In the data rows, the value 128 means zero.
Here are some points, one per row:
[114 158 182 159  94 156 134 146 126  88  81 188 143 143 105  91 204 110
 131 182  89  69 163 151  93  99 172 145 117 171 168 159]
[ 86 122  91 119 149 129 111 179 168 115 147 150 176 108 117 165 101 108
 136 103 162 174 121 129 145 146  83 163 101  95 140 111]
[184 175 105 165  85 111 133  63 105 157 172 124 150 145  80 130 147 114
 120 134  18  88 103 163 125 118 163 165 121 158 146  82]
[ 98 119 172  97 147  90 102 140 125 148 133 124  57 126 144 119 129 140
 111 111 118 195  81 170 154 112  54 127 143 188  97 171]
[155 161 119 169 137 139 186  89 141 152 118 161 130 135 197  70 113  67
 139  89 168  49 140 137 103  82  61 194  51 128 132 137]
[108 178 131  70 119 115 147  88 120 137 145 115 138 142 140 134 135 152
 137 127  93 136 119 123 148  89  77 129 166 108 105 115]
[144 154 160 194 145 156 177  59 188 124 133 131  95 135 180  79 106 129
 104 178 158 105 126 196 171  72  77 135 132 145 174 131]
[133 141 102 128 138 100 120  82  76 133 119 157 162 113 154 201 127 128
 113 152 171 117 134 120 103  92 126 154 126 136 159 132]
[160  89 145 120 174 119 135 143 115 113 142 147 168 143 122 110 105 214
 110 153 145 137 160 128 122 153 129 153 172 153 129 157]
[128 103 158 171  98 150  95 138 131 150  90 188  94 135 137 137 117 124
  92 174 190  66 115  92  86 146 138  74  87  76  93 121]
[153  86 113 123 131 163 166 137 123 114 161 121 156 135  57 108  94 129
 176 174 112 128 101 112 194 143 105 120 127  85  73 164]
[123 180  30 113  49 147 220  86  82 106 168 138 127  82  72 120 120 147
  96 132  58 187  43 153 225 182  86 109  85 143 141 115]
[ 97  75 122 108 109 174 141 137 110 116 123 133 138 167 172 159 140 153
  87  94 155  78 167 119 138  36 110 126 107  84 144  88]
[117 113 138 191 153  86 172 120 106 114 145 119 160 152  96 138 108 146
 132 117 131 173 107  95 109 134  98 117 170 116 107 128]
[146 128 150  75 132 131 142  98  88 170  73  93 157 180 119  36 106 125
 115 115  73 108  98 131 184 127 121 123 176 125  96 136]
[ 88  66 137  69 105 111 111 184 182 126 111 128  94  57  72 107 136 126
 203  42 127 127 132 132 118 111  91 146 153 117 145 137]
[134 137 110  84 156 208 131 138 111 148 101 104 143 134  82 123 122 137
 157 144 129  64 106 120 142  97 193 175 141 189 124  96]
[146 120  77 144 146 124  83 140 155  93 121 137 123  88 119  74 166 173
 133 167 108  64  93 115 160 145 113 118 119  82 165  85]
[122 183 186 118 117 132 138 128 144 144  85 108 126 105  90 116 168  94
  88 106 135  57 108 121 116 147 156 137 142 159 144  77]
[179 182 143 131 110 163 112 178 121 132 158 135 151 125 191 146 130 148
 113 106 126  99  97  94 112  94  94 102  90 132 173 129]
[ 83 126 149  75 105 172 143 143  73 142 138 103 147 152 110 142 144 178
 181 140 167 207 131 152  79 174 125 136 170 139  70 162]
[153 170 152  86 127 125 116 137 186 123 170 116 145 121 126 226 143 208
 113 115 160 154 144 112 159 134 168 136  54  89 180 151]
[110 115 135 126 150 100 148 106 144  86 127 134 116 139 152  74 135  85
 109 112 146 183 135 126 138 140 125 125 159 181  87 174]
[137 153  98 110 117 109 110 164 133 148 185 144 102  86 152 143 116  87
 142 136 131  93 153 109 125 113 115 145 134 135 171 130]
[119  98 143  97 139 113 134 134 174 117 124 123 197 120 126 120 125 121
 168 167  70 171 144 126  55 133 184 122 116 114 117 118]
[154 105 134 131 110 183 120 135  54 117 159 133 129 115  90 152 129 100
 104 102 162 141 161  78 138 100 182 111 126 103 140 122]
[203 147 124 133 151 118 173  89  76 157 125  68 167 146 196 115 119 135
 134 123  88 134 112 119 156 167 193 172 221 172 174 124]
[ 83  74 107 134 198 162  83 180 163 145 166  69 196  66 106 108 102 124
 162 124 184 179 156 126 132 126  98 133 167 165 165 151]
[ 75  80 155 120 131 141 133 138  82 134 152 108 149 119 123 157 122 157
 140 126 118  75 164 139  98 124 107 118  88 127 118 124]
[112 209 120 180 192 109  98 160 132 136 198 100 105  90 117 224 140 115
  80 128 147  93 142 120 123 120 154 138 118 165 165 116]
[125 131 145 132  73 114 111 139 119 130 136 135 179  97 138 114 132  94
 115 109 159 112 131 120 104  97 147  78 137 135 165  88]
[151 102 131 171  99 169 111 105 131 108 142 127  83 129 162 102 125 157
  64 129 146 119 118 145 122 141 143 107 160 143  81 117]
[147 152  94 154 153 103 125 103 106 141 123 143 123 136 121  83  88 140
 100 122 125 118  86  91 151 154 122 118 130 149 164 159]
[180 177 106 142 171 121  67 151  84 116  69 130  99 143 195  66 121 176
 137 160 120  51 159 122 126 113 118 120 158 178 123 119]
[ 79 122 143 178 136  89 134 168  88 122 147 124 151 102 120 104 138 169
 122 121 153 197 188 140 205 154 144 144 119  41 134 169]
[138 136 114 138 151 128 105 129 163 150 147 161 110 154  79 122 111 126
 128 128 116 133 129 145 143 126 122  90 148 101 145 110]
[100 144 136 118 125  92  96  79 181 187  83 101 107 170 109  75  94 127
 101 185 111 134 111 151 164 107 129 138 100 153 187 153]
[126  81 173 110 131 125 180 134 162  97 106 135 162 158 180  90 115  75
 155 125 132 128 100 180 217 102 116 112 167 132  93 145]
[154 159 123 149 137 101 136 151 113 113 146  65 168 129 142 142 103 103
 183 108 147 186 134 118 102 108  82 147  91 121  92  87]
[154 142 115 147 158 139 131 113 111 120 139 117 139 152  76 143  77 128
 140 114 136 182 117 140 109 113 126  70 109 140 130 113]
[118 106 167  96 144  36 170 121 216 157 131 123  49 139 244  98 128 133
 143 224 105 162 115 171 100 102 130 117 107 174 118 155]
[117 138 142  90 128 150 131 123 161 179 108 122 131  86 169 176 141 131
 164 130 114 117 161  96 143 144 183  87 110 128 138 122]
[118 114 115 101 139 129 173 105 112  99 152 147  82 147 104 157 157 134
 121 100 110 137 168 167 125 152 123 162 112  82 129 125]
[140 131 128 128 119 118  46 110 132 117 147 158 135 147 133  99 149 108
 127 116 119 143 123 109 137 144 126 174  94 145 131  93]
[150 129 108  94 117 151 165  92 181  91 124 200 112 153 167 151 135 169
 100 122 113  97 126 134  79 154 173 116 135 174 117 159]
[182 138 185 138 147  95 126  87 116 180 118 143  94 181 103 107 156 154
 125  62  89 116 161 133 161 133 136 135 141 138 148 145]
[178 155 121 155 115 152 104 164  84 112 122 178 132 157 122  96 120 179
  71 182 138  92  65 193 187  62 163 170 125 118 147 160]
[109 131 173 147 161 140  79 124 100 193  98 134  86 157 124 134 161 128
  98  94 139 134 184  86 133 110 176 179 145 153 114 106]
[ 84 115 142 156 109 166  87 131 166 141  98 145 140 126  79 140 117  96
 153 102 192 149  85 158  85 119 183 110 111  80  74 139]
[156  68 169  82 173 128 201  92 130 143 115 106  65  99 124 157 127 122
 126 126 169 121 110 114  95 166 104  74 176 174  65 133]
[135 141 169 105 180 151 154 148 101 127 106 161  77 107 194 133 138 199
 149  84  85 157 129 164 145 152 143 127 165  99 165 127]
[118 112  91 101 110 128  90  89 114 138  94 111 144 109 116 201 169 120
 123 103 145  94 188 111 109  96 119 101 137  66 166 163]
[156 101 120 113 141  64 131 124 128 157 171 130 139 108  80 141 176  29
 170  96 121 187 174 137 160 128 126 154 138 191 169 141]
[132 162 118  72 131 128 133 114  85 105 104 161 126 146 142 118 131 143
 126 119 102 134 117 135  83  55 178 165  66 116  71  71]
[167 143 137  58  75 138 141  80  80 159 133 169 101 172 162 147 177 103
 102 133 125 105 140 139  97 113 177 169  86 107 130 121]
[150  78  77 112 150 159 124  93 124 136 122 103 132 154 133 110 142 153
 117 127 148 189 119 133 144 134 115  69 105 167 123 133]
[121 147 152 127 124 110  60 141 149 120 137 132 107 145 142  50  88 177
 131 175 188  75 167 100  89 123 113 105 152 166 121 130]
[119  83 147 156 110  91  92  76 148 135 104 105  92 126 183 122 131  88
 132 147 105  95 150 119 102 112 149 101 169  88  92 108]
[164 138 145  61 152 113 113 187 171  83 126  92  91 177 111 172 148 137
 105 210  99 222 120 118  89 212 168 159 191 129 114 152]
[133 145  94 169 149 163 113 176 153 128 155 134  89 165 145 179 124  76
 153 118 101 114 176 122  86  94 159 113 149  84 149 106]
[171 170 132 146 144 150  82 150 149 178 138 147  81  62 195 114 140  99
 155 184 105 176 101 114  83 113 120 164  75 153 117 102]
[145  55 159 137 101 109 126 100 171 110 147 167 137 110 132 127 114  88
 146 146 109 174 159  76 117 121 178 138 125 202 136  91]
[ 90 122 123 101 105 123 176 141 129 141  80 101 140 127  77 162  95 141
 116 153 106  88 100  82  96 142  79 167 113 100  74 154]
[ 82 166  97 113 227 185 167 134 170 133 146 132 139 162 148 189 102 138
 198 112 142 122 108  89 150 212 102 115 118 153 133 105]
[133 158 175 100 129 138 111 105 124 128  93 163 150 183 105  94 115 166
 151 140 143 135 194 131 139 131 139 117 169  93 101 127]
[137 131 129 146 141  99 103 145 105 143  91 138 181  92  96  88 126 114
 113 137  90  97 105 139  86 140 113 107  93 134 145 104]
[194  87 118  71  96 106 139 105 108 159 206 128 155 156  70 138 130  74
 149  49  86 139  76 171 163 180  51 176 146 151 129 168]
[104  99 110 171 131 168 163  67 131 134 139 138 147 103 129  89 115 147
 101 122 130  76 137 137 204  99 100 147 125 111  65 155]
[173 152 120 182 159 111  73 174 169 133  58 144 159 103 137 144 111 164
  86 168 148 115 119  65 135 109  93  97 171 103  54 151]
[ 94 144 129 172 105 165 158 103 122 118 124 135 180 101  86 128 105 151
  98 149 141 169  59 110 159 176 131 105 129 163 140 144]
[ 85 142 129 107 122  92 113 140 172  84 126 113  90 180 116 120 132 174
 147 152 118  78  68 124 127 143 102 148 130 117 175 130]
[189  98 114 179 114 126 171 141 118 120 106 139 164 130 169 158 126 145
 128 114 154  99 129 116 172 101 124 141 108 142 125  95]
[115  40 156  83 143 116 176  65 158  94  98 157 103 146  98 205 114 153
 136 101 123 157 125 154  70 148  83  86 170 201 111  58]
[ 97 128 119 145 117 117 114 149 100 140 106 117  95 148 116 156 175 104
 190 167 125 221 139 116  43 167  92 118 120 184 119 169]
[124 117 104 115 114 105 155 176 144 138 136 106 109 109 131 129 105 138
 140 105  85 117 154  87  95  89 111 137 137 147 161 155]
[133  76  90 132 140  82 160 145 144 160 192  80  87 129 147  91 149 133
 158  97 144 119 121 160  89 160 118 121 201 140 160 119]
[124 132 144 163 159 122  84 109 123 111 186 148 126 117  92 150 129 129
 184 155 148 157 128  49 145 153 127 108 109 161 131  76]
[133 167 124 150 123 177 117 187 170  96 151 123 175  97 119 163 121 114
  63 152 177 134 145 126 137 101  77  88  48 100  79 130]
[ 82 105 139 153  65 123 100 144 158 153 107  90 142 130 127 243 118 109
 114 156 134 133 112 129 122 158 139 115  78  97 107 165]
[127 139 199 153 149 122  90 110 116 113  78 124 103 167 201  27 103 134
 111 127 118  73 175  92 100 135 163 114 142 138  72 114]
[ 34 124 132 123  70 117 172 143 133 108 119 105 120  97 111 194  45  76
 139 131 189 113  62 142 129 136 124 121 140 124  82 151]
[120 145  82 110 109 135 139 146 130 117 108 139  92 116 140 127 125 103
 176 121 102 125 127 126 122 103 171 134  73 128 146 148]
[166 143 119 188 127 133  93 104 137 139  94 124  72 111 114 125 139 119
 134 173 139 152 131  76 197  95 112 209 143 143 190  92]
[103 145 136 177 159  85 112 178  67 125 213  78 173 101 152  86 127 130
 182 103 164 158  94  95 188 111 184  87  91  70 101 133]
[150 145 120  86 136 148  57 160 129 122 149  95  94 101 144 135 104  75
 138 146 108 130 112 117  91 193 116 125 138  80 169 121]
[ 88 161 113 147  93  98 102 163 124 110 181 104 141 114 125  67 155 153
 169 133 173 123 154 157  97 101 160 153  87  31 138 111]
[158 111 102 153 100  74  79 137 116 115 174  68 125 115 119 105 115  98
 103 144 170 104 151 157  94 115 136 116 126 101 131 114]
[112  78  82  95 137 119 166 126 144 171  74 113 171 171 127 110 115  82
  91 139 128 146 148 163 141 145  79 100 180 229 137  86]
[133 109 128 170 136 145 194 131 133  98 134 144 160 128 101 111 144 122
 104  60 140  69 144  79 140 112 109  92 120 117 132 135]
These points spread out most along one direction. Take the direction at right angles to it along which they spread out most. Go by this last direction. How far along it is each point below, from 0 to 99? The average is 50, and the first point in the table lies past the average. One standard deviation of the points above along it is 16.
[152 190 149  81  35 124 153 114 149  84  88 142 100 118 124 179 123 140
  64 147 127 118 159 143 156 116  82 122 111 120  96 116] 50
[ 99 182 128 144  80 133 138 121 114  93 101 142 102 137 179 157 122 126
 111 137 118  85 176 147 139 183 129  94 100  78 150 121] 39
[ 72 120  77 133 147 152 134 166  69 114 163 122 188 118 109 151 133 117
 114 112  89 109  84  81 128 203 164  73 216 127  86 169] 44
[139 114 127 100  45 104 151 114 111 106 159 162 141 144 146 165 228 135
 157  87 102 189 125 194 188 118  99 117 114 144 164  92] 56
[181 156 134 145 178  86 150 114  81 124 169 121 136 107 143 154 138  98
 150 106  57 120 122 152 141 148 179 141 120 146 185 113] 56
[158 142  80  83 131 131 146  78 142 115  91 142  75 123 150 121 151  81
 107 173 150  82  91 118  86 135 121  91 147 129 141 111] 63
[174 170 140 108 143 159 114 127 109  82  78 100 100  98 124  83 177 131
  96 131 107 105  99 123 108  57 148 142 101 110 138 166] 49
[ 71  72 131 136 151 200 126 100  91 108 110  84 181 111  75 127 124 176
 152  70 100  62 126 192 150 116  92 117 129  73  96 180] 42
[123 138 143 107 162  90 101 158 146 147  96 168  42 148  81  43 129 166
 140 140 135 189 154 174 183 180 137 166  79 139 125 116] 64
[ 77 108 172 188 106  62 134 151  86 126 130 103 146 138 107  16 164 111
  50 129 154 187  96 153  90  89  83 174 131   0 153 182] 38
[154 114  96 134 125 144  89 156 115 131 118 131 155 147 121 158 122 129
 137  57 131 150 105 132 100 143 139 149 147 157  95 131] 48
[ 82 199  95 137 137 171 115 124 153 181 103 146 125 108 109 201 115 105
 150 119 105 118 161 121  70 131 162 145 145 110 137  84] 33
[ 56  98  77 140 101 148 139 176 150  86 134 128 130  87  90 193  98  89
 112 143 165 150 127 156 162 157 172 113  38  69  97 146] 10
[106  20 142 137  66 161 158  99 129 127 120 142 162 117 159 111 103 166
 121  54 106 169 176 122 108 142 151 134 186 144 120 164] 65
